One turn sends every row of this set to another row. A few are shown first. Where does it send the rows asked after them?
rosop: [5,-10,-4,-2,17,11,-4,-17,17,-1,1,-3,21,-9,3,-22,-1]
gor: [-3,-7,8,-11,-6,-1,-4,6,-12,8,0,-7,-13,6,-11,0,1]
gavas: [2,-6,-8,-7,8,-1,-5,7,8,7,5,2,35,1,10,-11,6]
tovun: [-9,-9,5,-14,-3,2,-4,11,2,-14,4,8,-3,-2,12,-3,9]
bugo: [4,-1,7,-4,0,-12,-11,13,-4,11,5,-16,13,-4,2,2,21]
duvod: [-3,-7,-11,4,10,-2,-16,5,-4,-1,6,-7,25,1,11,-1,12]
biz: [4,-8,-2,-8,-6,8,-4,-9,5,3,-6,-11,-24,5,6,-1,2]
zuf: [6,-13,-12,-1,0,5,-9,-22,12,-5,11,9,1,1,-7,-18,0]
ruzut: [22,-4,10,-2,1,6,-5,6,0,2,-2,-6,5,-1,24,-4,9]
bug: [15,-2,-6,-18,13,14,5,-11,13,-1,-15,2,8,-10,1,-21,1]
zate: [22,0,-6,-10,12,-14,-5,-2,9,1,5,10,14,4,-11,3,3]
zov: [12,-2,-11,-18,7,4,-3,14,5,4,-8,6,28,-2,2,-15,2]
Ronu: [14,6,5,-21,1,10,6,-4,7,3,-21,-4,-6,-2,-8,-10,5]
motiz: [-5,-7,4,4,0,-2,-13,0,-10,-6,19,-9,-2,2,-5,1,9]
mikud: [-13,-15,5,-20,3,16,-9,8,1,11,-1,-3,-2,4,10,-13,13]
geko: [2,-4,11,1,-1,14,-6,-16,13,-6,-1,-22,5,-4,8,-18,1]
pudon: [2,-5,-4,-9,1,14,-21,-4,6,28,-8,5,-1,-3,6,-7,11]
Guv: [5,-2,8,-7,4,-3,9,-18,13,-7,2,-6,2,-6,8,-29,4]
Kipag: [4,-6,-17,-5,0,5,-11,3,3,0,-5,-4,30,-3,15,-15,5]
Zofon: [7,-9,-22,-8,3,4,-12,-16,15,-2,0,-4,18,-2,10,-23,8]
Kal: [12,1,8,-9,1,-5,6,-23,16,2,-6,10,2,-1,-8,-13,1]
Dumi: [0,-6,-11,7,1,2,-18,-13,4,-11,17,-6,15,-2,4,-8,11]
Med: [-2,-8,7,14,12,-1,-12,-15,13,-3,10,-7,15,-3,0,-8,4]
las: [17,-2,-9,-10,10,8,-20,0,9,15,-2,-14,16,6,-15,1,-1]
tovol: [3,5,15,-9,0,-2,1,0,2,4,-9,-15,-12,5,-14,-5,10]
bodof: [8,-2,10,5,14,14,-14,-12,7,-8,-5,-12,-6,-3,4,1,3]
lape: [9,-15,-18,-15,6,12,-10,-20,12,1,-1,0,-6,0,-10,-18,3]
tatus: [-2,-10,-2,5,-4,-2,-2,-15,6,-7,18,2,-7,5,1,-18,0]
ligaz: [12,2,4,-15,-3,-6,-10,19,-6,10,-8,-13,7,-5,-8,-3,16]
Gibun: [5,-4,6,-8,28,6,-8,-9,3,-1,-3,-10,-11,4,-12,-6,4]
bisur: [18,2,-5,-21,0,2,-6,19,-2,6,-15,-1,15,-4,-7,-10,7]
pes: [11,-12,-13,-18,7,10,-7,-12,8,2,-9,-6,-21,1,0,-9,5]
Sukod: [-1,-4,1,1,4,-9,-9,6,4,10,10,-8,28,-1,10,-1,16]
vol: [9,-7,-2,-21,-6,1,1,2,-2,15,-19,2,-11,5,-3,-8,-2]
gem: [-6,-9,3,1,-10,2,-1,-9,4,0,9,-12,-17,8,4,-11,-1]
Gura: [9,4,-17,-7,12,-9,-19,-4,7,16,1,8,-4,-10,1,-16,11]
pezus: [3,-3,1,-13,-6,-10,-6,9,-13,15,-5,-5,7,2,-13,2,15]
dunov: [-4,-1,16,9,9,-10,-7,-5,4,-1,6,-13,-3,4,-7,-3,11]
guf: [4,-3,6,-14,11,4,-2,-18,12,10,-6,-3,-1,6,-25,-10,-1]
pado: [-7,-7,-3,-2,6,-8,-13,8,-12,8,7,-11,14,4,-5,4,17]
rinu: [10,-4,-15,-19,-5,0,-1,8,-1,5,-14,-1,21,-5,7,-24,4]
memu: [10,-8,14,-10,-20,4,2,0,9,5,5,-11,20,4,6,-11,4]
Mone: [12,-1,-6,-21,-8,-9,1,10,-10,11,-15,3,8,-4,-4,-12,10]
Mavaf: [16,-6,-3,-11,22,8,-12,10,-2,9,1,-24,3,4,8,-14,7]
Kapi: [13,-8,-18,-22,3,1,-1,-9,11,10,-18,3,3,0,9,-22,2]
gifos: [8,-8,3,-20,3,-15,10,2,7,-2,15,-4,17,6,-6,-19,7]
dag: [-6,1,-4,-9,-18,-3,-13,3,14,-13,5,1,9,-6,-5,-4,0]
Lum: [-4,4,-18,-12,-2,-11,-16,0,14,2,10,-8,6,-9,-11,-24,3]

ligaz turns into bugo
gem turns into tatus
Where do these go?
Kal turns into guf
motiz turns into Dumi
Kipag turns into rinu
mikud turns into tovun
Mavaf turns into ruzut
bug turns into Ronu

One turn sends every row of this set to another row. A few are shown first. Where does it send the rows asked after them?
nosu: [6,8,1,0,-2,2,-16,14,7,-12,-13,9,5,2,-12,4,-10,-12,6,-6,-13,-1]
mir: [-12,10,1,-7,-3,11,3,3,-2,-14,-7,-21,5,-5,3,-5,-7,-1,2,-2,-7,7]
til: [-1,-6,-3,12,-9,-3,-7,-11,-10,5,7,-13,-8,4,4,13,13,11,-17,2,2,8]
Dobe: [4,3,6,9,-3,3,-3,1,0,1,13,6,-6,-7,-6,-17,-23,-2,-2,-4,1,-12]
Ris: [8,-9,-2,-8,14,4,7,6,-6,14,-15,5,1,5,-16,-5,8,8,7,2,18,-2]
sivat: [5,-13,-2,-10,-6,-10,-14,4,1,-12,9,0,2,5,0,-4,6,21,7,3,17,11]
Mabe: [-7,-7,10,1,-8,8,-4,-6,-21,-2,1,13,1,6,7,0,19,9,-2,-8,-7,3]
mola: [-1,-15,-1,-14,5,2,13,-4,-3,12,-5,-6,-3,-13,-17,3,4,-10,0,2,16,0]
nebov: [5,-12,5,-9,-8,-19,-11,2,12,-15,9,1,-13,5,0,-1,-3,11,7,-3,12,8]
les: [2,-10,3,4,-13,9,-4,2,-19,-2,5,20,-5,6,4,3,16,10,3,-7,-4,2]
vivol: [-14,-2,18,4,7,10,-8,10,8,-11,-11,5,7,-3,4,-7,7,-11,0,-3,-1,20]
dok: [-2,-17,6,2,6,-20,0,-7,6,-9,11,3,4,4,-3,4,11,13,8,-9,16,11]
ligu: [20,2,6,2,-7,1,0,-8,-18,8,5,-2,8,0,4,-1,-10,11,-4,-2,5,-13]
keso: [6,8,4,6,-3,-3,-9,-3,19,-13,-17,-5,-6,3,-8,10,-11,-13,-9,2,-1,10]
lisaz: [-2,6,18,-2,14,10,-11,10,13,-4,-8,6,10,1,-2,-6,-15,-4,1,4,-2,1]
vopi: [-20,1,0,-2,-2,8,10,-1,11,-14,-10,3,3,-6,-4,-11,7,-14,-3,-3,-12,7]
suf: [6,0,-7,-1,-7,-12,-15,8,11,-15,0,9,-2,6,-12,4,-10,-7,14,-12,-5,1]
nonov: [1,11,5,25,-1,-1,2,-16,0,-11,0,-4,5,2,-2,-6,9,7,-7,6,-14,8]
vin: [-10,6,-4,-12,-1,8,15,2,-9,-5,-10,-19,-5,-10,-8,-3,-3,-5,9,-5,3,3]
mano: [11,-11,3,-8,5,-4,5,-5,-8,11,-6,1,0,-13,-14,9,4,2,5,6,26,10]
giti: [-15,-3,-3,-10,1,8,19,-4,4,-2,-7,-4,-8,-11,-14,-6,8,-14,4,-4,-4,3]
nak: [12,9,-3,14,1,20,3,2,-1,-3,-6,9,-1,18,-7,2,12,-5,-10,0,-7,5]
fite: [-5,-19,4,5,2,-19,-5,-4,8,-11,4,5,4,9,-7,1,16,15,6,-5,11,9]
bazi: [7,-5,-8,17,-5,-4,9,-19,-2,13,-6,18,-2,8,0,-8,2,-1,-9,1,5,3]
rinel: [9,-13,4,-5,6,-1,8,-8,-5,9,-11,-5,7,-8,-16,7,5,0,1,10,25,6]
dogar: [9,-2,0,12,-8,-5,-3,-21,-6,10,-13,21,5,9,1,-2,0,-4,-12,1,5,5]
bunam: [5,14,-3,6,-13,9,-2,0,-8,-17,6,10,6,0,1,-12,4,9,-7,12,-8,-2]
rur: [3,-11,-9,-11,-1,-13,-8,5,2,-6,11,4,0,5,1,-7,6,19,7,-1,20,14]
Deda: [9,2,-1,1,-9,-19,-11,-3,18,-17,-3,-4,-14,4,-7,7,-10,-9,1,-7,3,9]
vegof: [20,10,2,13,-8,10,-5,-1,-12,-7,-3,-6,12,-2,-5,8,7,-9,-14,5,-2,6]
Dile: [-18,4,6,-5,6,12,-15,12,7,-11,-1,-11,11,1,3,2,-3,-4,-11,7,4,10]
tupag: [-4,3,2,24,-5,-5,2,-10,1,0,-1,4,-10,-4,-5,-14,-22,-7,-2,-1,9,5]
Seke: [-7,-15,-6,5,-3,-25,-13,1,7,-10,7,5,-1,6,-9,2,-1,6,13,-9,7,9]
tiv: [-7,-8,11,12,-6,16,-1,11,-6,-5,6,7,-20,1,-3,-2,6,-12,-7,-16,4,9]
tal: [-9,8,7,8,6,-2,-12,2,12,-4,-17,3,10,-5,-2,-5,-11,-13,-7,12,9,15]
gezi: [5,-8,-2,-5,18,-3,7,5,-4,16,-8,6,-5,3,-16,3,10,9,5,0,20,-1]
vav: [-1,-7,-1,-7,7,5,15,6,-10,11,-16,-5,-8,0,-12,-3,0,-3,13,-6,18,4]
vodu: [18,5,7,-1,-2,-1,-9,-11,-13,11,-3,3,7,10,2,0,-9,9,-9,-2,1,-12]
bimi: [-9,-6,-3,12,-8,12,-11,9,-12,0,12,-13,-10,-4,-5,7,-3,-10,-11,-9,6,10]
mirug: [-10,-3,-2,2,-10,3,-9,-15,-13,4,3,-9,-3,5,8,6,14,11,-20,4,1,9]

gezi turns into dok
mir turns into nosu
Where do these go?
giti turns into Deda
dogar turns into mirug
Dobe turns into tiv
ligu turns into les
Seke turns into mola
bunam turns into nak
rinel turns into sivat
tal turns into Dile

One turn sends every row of this set to another row. A few are shown first. Where does it send the rows asked after them?
Mit: [16,8,-3,18,-17,-9,-11,-7,5,-21,24,10,2,-11,-15,-11,20,-17,4,-9,-11,7,-16,-9,-6,-2,-4,4,-5,14,-2,14,-8,-3]
Dezu: [15,15,-10,8,-38,-17,-2,-19,10,-5,5,0,-4,2,-9,4,-4,22,15,12,-6,14,0,4,-7,7,10,-14,14,12,6,10,7,2]
Laro: [7,20,-12,3,-33,-13,-6,-9,6,-3,8,2,-11,13,-14,1,5,25,8,5,-1,16,1,2,2,15,12,-5,11,8,12,4,20,0]
Voled: [7,7,-4,13,-12,-6,-15,1,6,-15,29,10,-5,-5,-24,-16,30,-10,-3,-14,-10,3,-17,-8,3,5,-1,10,-8,9,-2,10,6,-1]
Gimar: [7,3,1,23,-5,-8,-12,2,4,-4,27,6,0,-1,-25,-18,29,-11,0,-14,-4,-8,-16,-5,1,7,9,1,-6,9,11,6,12,-5]
Ked: [9,-2,4,33,-7,-12,-6,-10,7,-8,22,3,11,-12,-20,-17,21,-13,6,-5,-7,-11,-13,-4,-8,0,6,-7,-1,12,8,14,-2,-1]
kevif: [0,8,3,31,-6,-13,-8,-7,3,-11,23,10,14,1,-16,-9,23,-16,7,-9,3,-1,-7,-11,-3,8,4,1,-3,6,20,10,4,-6]
sar: [20,7,0,24,-14,-15,-14,-2,4,-10,28,9,9,-7,-18,-10,19,-18,6,-11,-8,0,-19,-6,-8,3,6,0,-4,17,14,4,2,-11]
nom: [-6,10,3,27,-8,-9,-2,-10,8,-7,23,15,13,-1,-13,-9,20,-22,2,-8,6,5,-10,-6,-1,8,2,3,-7,-2,14,6,3,-1]
gurel: [4,19,-15,-10,-34,10,-5,4,17,-4,11,9,-10,10,-15,-2,-2,2,2,-2,0,18,-15,2,-5,5,-7,-8,21,4,7,-6,12,-5]
puv: [-2,4,-5,-13,-16,-5,-16,-24,11,8,-1,-3,3,17,2,-9,11,14,25,-2,-7,18,-18,-21,-20,8,8,-2,16,11,3,4,19,-15]
reken: [-7,-1,-3,-12,-19,-1,-18,-21,15,8,-1,-12,-3,14,-1,-11,10,16,26,-1,-11,14,-22,-18,-20,5,10,-10,14,9,0,2,16,-9]
vez: [20,15,-11,1,-36,-12,-3,-9,5,-1,3,-1,-17,8,-14,-9,5,24,7,5,-7,11,-6,8,-4,4,13,-12,12,14,2,7,15,-3]
gimov: [-5,4,-3,-12,-20,-1,-19,-20,13,5,-2,-9,1,18,4,-7,9,12,27,-3,-7,19,-20,-21,-20,6,8,-7,14,10,5,2,15,-13]
Lek: [4,4,0,16,-8,-5,-6,-1,9,1,25,11,-2,-2,-23,-20,26,-17,-4,-14,-4,-1,-18,1,3,6,7,4,-9,1,6,0,13,-1]
kizav: [-6,15,-11,2,-31,7,2,-11,19,-8,4,7,2,5,-10,-1,-8,2,9,6,4,16,-8,0,-11,1,-12,-16,25,1,7,5,1,2]
Gul: [-6,12,-1,21,-7,-5,-8,-6,4,-20,23,13,3,0,-17,-11,27,-12,0,-12,1,7,-7,-13,3,6,-4,10,-4,2,6,15,2,-2]
Fik: [5,7,-13,-5,-35,8,-4,-5,22,-2,11,3,-8,-1,-20,-7,-6,6,7,5,-8,9,-18,5,-10,0,-8,-19,24,7,-4,1,6,5]
Diz: [-6,5,-4,-10,-20,-2,-17,-23,13,4,-3,-8,1,16,4,-8,7,12,28,-2,-7,18,-20,-21,-21,5,7,-8,15,10,5,2,13,-12]
vuv: [-15,12,-11,-3,-25,12,0,-3,21,1,9,5,-8,7,-21,-7,2,11,1,3,3,9,-10,2,-1,9,-7,-13,23,-5,5,2,13,6]
Nutur: [3,15,-8,10,-27,-9,5,-15,4,-3,-3,-3,-9,11,-10,-7,5,25,8,10,3,9,6,5,-1,7,11,-14,15,5,7,14,14,3]
Vopo: [-2,-1,-4,-13,-16,-4,-16,-24,12,12,0,-7,2,13,-2,-13,12,18,25,-1,-11,12,-20,-18,-19,7,9,-5,16,12,-3,6,19,-12]
seg: [18,8,-1,18,-18,-12,-8,-4,9,-7,27,14,8,-8,-16,-12,15,-26,4,-10,-8,7,-23,-1,-7,1,2,1,-8,10,7,1,0,-7]
Kug: [-1,3,-5,-12,-16,-6,-14,-26,11,7,-2,-4,6,15,3,-10,9,15,27,-1,-9,17,-18,-21,-22,6,8,-4,17,12,2,5,17,-14]
bito: [-6,-1,-4,-11,-14,-4,-14,-26,12,11,-1,-7,3,13,-2,-13,12,18,26,0,-10,11,-18,-19,-19,7,9,-5,17,9,-1,7,20,-10]
kinoz: [5,0,4,27,-11,-8,0,-14,12,-5,21,8,9,-13,-18,-19,17,-21,4,-3,-6,-5,-15,2,-7,-2,2,-6,-5,4,1,10,-4,4]
seba: [-9,0,-2,-10,-17,0,-18,-23,15,9,-1,-13,-2,14,0,-11,10,18,26,-1,-9,13,-20,-19,-19,6,9,-9,15,8,1,3,16,-8]
kem: [-2,3,2,25,-8,-8,-6,-14,8,-19,21,7,6,-12,-18,-13,23,-11,3,-5,-6,-1,-9,-9,-3,1,-5,1,-2,6,-4,20,-7,5]

Mit turns into Voled
reken turns into gimov
sar turns into Gimar
Where do these go?
puv turns into bito
gurel turns into vuv
nom turns into kinoz
Nutur turns into Dezu

